[[-63   5  60  26  -4]
 [-11 -37 -30  71  52]
 [-50  53  -1  60  54]
 [-17  -8 -60 -51 -40]]
=>
[[-11 -37 -30]
 [-50  53  -1]]

[[ 11 -28 -81 -29   4]
 [-59 -56 -25 -85 -90]
 [ 57  13 -41   9  47]]
=>
[[-59 -56 -25]
 [ 57  13 -41]]

[[-19   2   0  11]
 [-12   2   1   7]
 [-45  -4  -8  16]
 [-68  -9 -18  15]
 [ 15 -55 -30 -22]]
=>
[[-12   2   1]
 [-45  -4  -8]]

[[-68   1 -65]
 [ 53  -9 -57]
 [ 63  12 -41]
 [ -6 -17 -91]]
=>
[[ 53  -9 -57]
 [ 63  12 -41]]

[[-52  88  40  27  69]
 [-43  88  44  22  65]
 [-54  57  50  38  35]
 [-58  62  60  29  62]
 [-34  31  23  20  26]]
=>
[[-43  88  44]
 [-54  57  50]]

[[-23   4  74]
 [-24  -6   4]
 [ -9 -11 -40]
 [ -1 -45 -48]]
=>
[[-24  -6   4]
 [ -9 -11 -40]]

[[ 68 -21 -18  88 -41]
 [-43  53  44 -89  52]
 [ 27 -65 -55  82 -54]
 [ 29  81  67 -39  44]
 [ 68  61  50  17  14]]
=>
[[-43  53  44]
 [ 27 -65 -55]]

[[-53  46  61]
 [-37   1 -39]
 [ 34  43  62]
 [ 91  -1 -20]
 [-75 -26  32]]
=>
[[-37   1 -39]
 [ 34  43  62]]

[[ 59 -14 -12   7]
 [ 80   6 -42   4]
 [ 91  -7 -33   6]
 [ 33   7 -29  13]
 [ 77 -16  -4 -13]]
=>
[[ 80   6 -42]
 [ 91  -7 -33]]
---
[[36 53  4]
 [ 7 11 -1]
 [ 7 11 -1]
 [15 32 42]
 [24 32 -1]
 [24 32  4]
 [40 75  4]]
=>
[[ 7 11 -1]
 [15 32 42]
 [24 32  4]]

[[-36  11]
 [  9  78]
 [ 16  64]
 [-61  84]]
=>
[[  9  78]
 [-61  84]]

[[ 16 -12 -16  26  -5   6  -8  -4 -36 -34 -25  -4   7]
 [ 46  25  37 -29  11 -39  -6  22  36  66 -12  -3  55]]
=>
[[ 46  25  37 -29  11 -39  -6  22  36  66 -12  -3  55]]

[[-14 -39 -34  22  24]
 [ 40  77  63 -62 -48]]
=>
[[ 40  77  63 -62 -48]]

[[  0 -16 -12 -49   0  10 -70  20   1 -29  43 -50  22  19  38]
 [  0   1  40   5 -13  19 -82  28  15   0  45  39  28  21 -24]
 [  0 -13 -17 -38   0  13   1 -58 -20  -2  29   0 -43 -15  79]
 [  0  -2 -41   0  14 -20  83 -27 -15   0   0 -38   0 -21  23]
 [-37  -2   0 -16  21   0   0  55   4 -29 -33 -73  39  10 -17]]
=>
[[  0   1  40   5 -13  19 -82  28  15   0  45  39  28  21 -24]
 [  0  -2 -41   0  14 -20  83 -27 -15   0   0 -38   0 -21  23]]

[[-33  40 -42   8  -6   3 -51 -57 -77  27 -54  41]
 [-32  36 -39   6  -4   3 -48 -53 -70  24 -49  37]
 [ 56  60  56  60  53  57  53  52  49  59  56  59]
 [-31  33 -39   4  -5   1 -46 -51 -67  22 -48  34]
 [-30  36 -37   7  -6   4 -47 -51 -70  23 -46  36]
 [-34  39 -42   6  -5   3 -52 -57 -76  26 -53  40]]
=>
[[-32  36 -39   6  -4   3 -48 -53 -70  24 -49  37]
 [-31  33 -39   4  -5   1 -46 -51 -67  22 -48  34]
 [-34  39 -42   6  -5   3 -52 -57 -76  26 -53  40]]

[[-40 -49  48  48  64 -42  -7  18 -36 -30  58  65 -41]
 [ 41  74 -50 -60 -71  61  39  15  58  71 -68 -58  76]
 [ 29  25 -11  -5 -12  27  -7  -6  34  35 -19  -7  19]
 [-39 -57  33  60  71 -62 -26  14 -22 -20  85  57 -48]]
=>
[[ 41  74 -50 -60 -71  61  39  15  58  71 -68 -58  76]
 [-39 -57  33  60  71 -62 -26  14 -22 -20  85  57 -48]]

[[ 18 -18 -66   8  -7]
 [ 29 -21 -75  19  -3]
 [ 38 -21 -90  24   1]
 [-87 -37  27 -75 -59]
 [-49 -19   2 -46 -29]
 [-18 -11 -17 -19 -13]
 [-79 -38  24 -67 -53]
 [-84 -37  24 -71 -56]
 [ 38 -19 -88  26   7]]
=>
[[ 29 -21 -75  19  -3]
 [-87 -37  27 -75 -59]
 [-18 -11 -17 -19 -13]
 [-84 -37  24 -71 -56]]

[[ 47  26  16 -23 -10  18  37  19 -26   1 -10]
 [ 68  26  29 -57 -27  28  73  18 -37  12 -42]
 [ 14  15   1  -1  -1   3  11  11  -7  -5   1]
 [ 47  28  23 -31 -14  24  53  21 -38   7 -21]
 [ 82  18 -91 -23 -16  61 -35  10 -17  66  -6]]
=>
[[ 68  26  29 -57 -27  28  73  18 -37  12 -42]
 [ 47  28  23 -31 -14  24  53  21 -38   7 -21]]
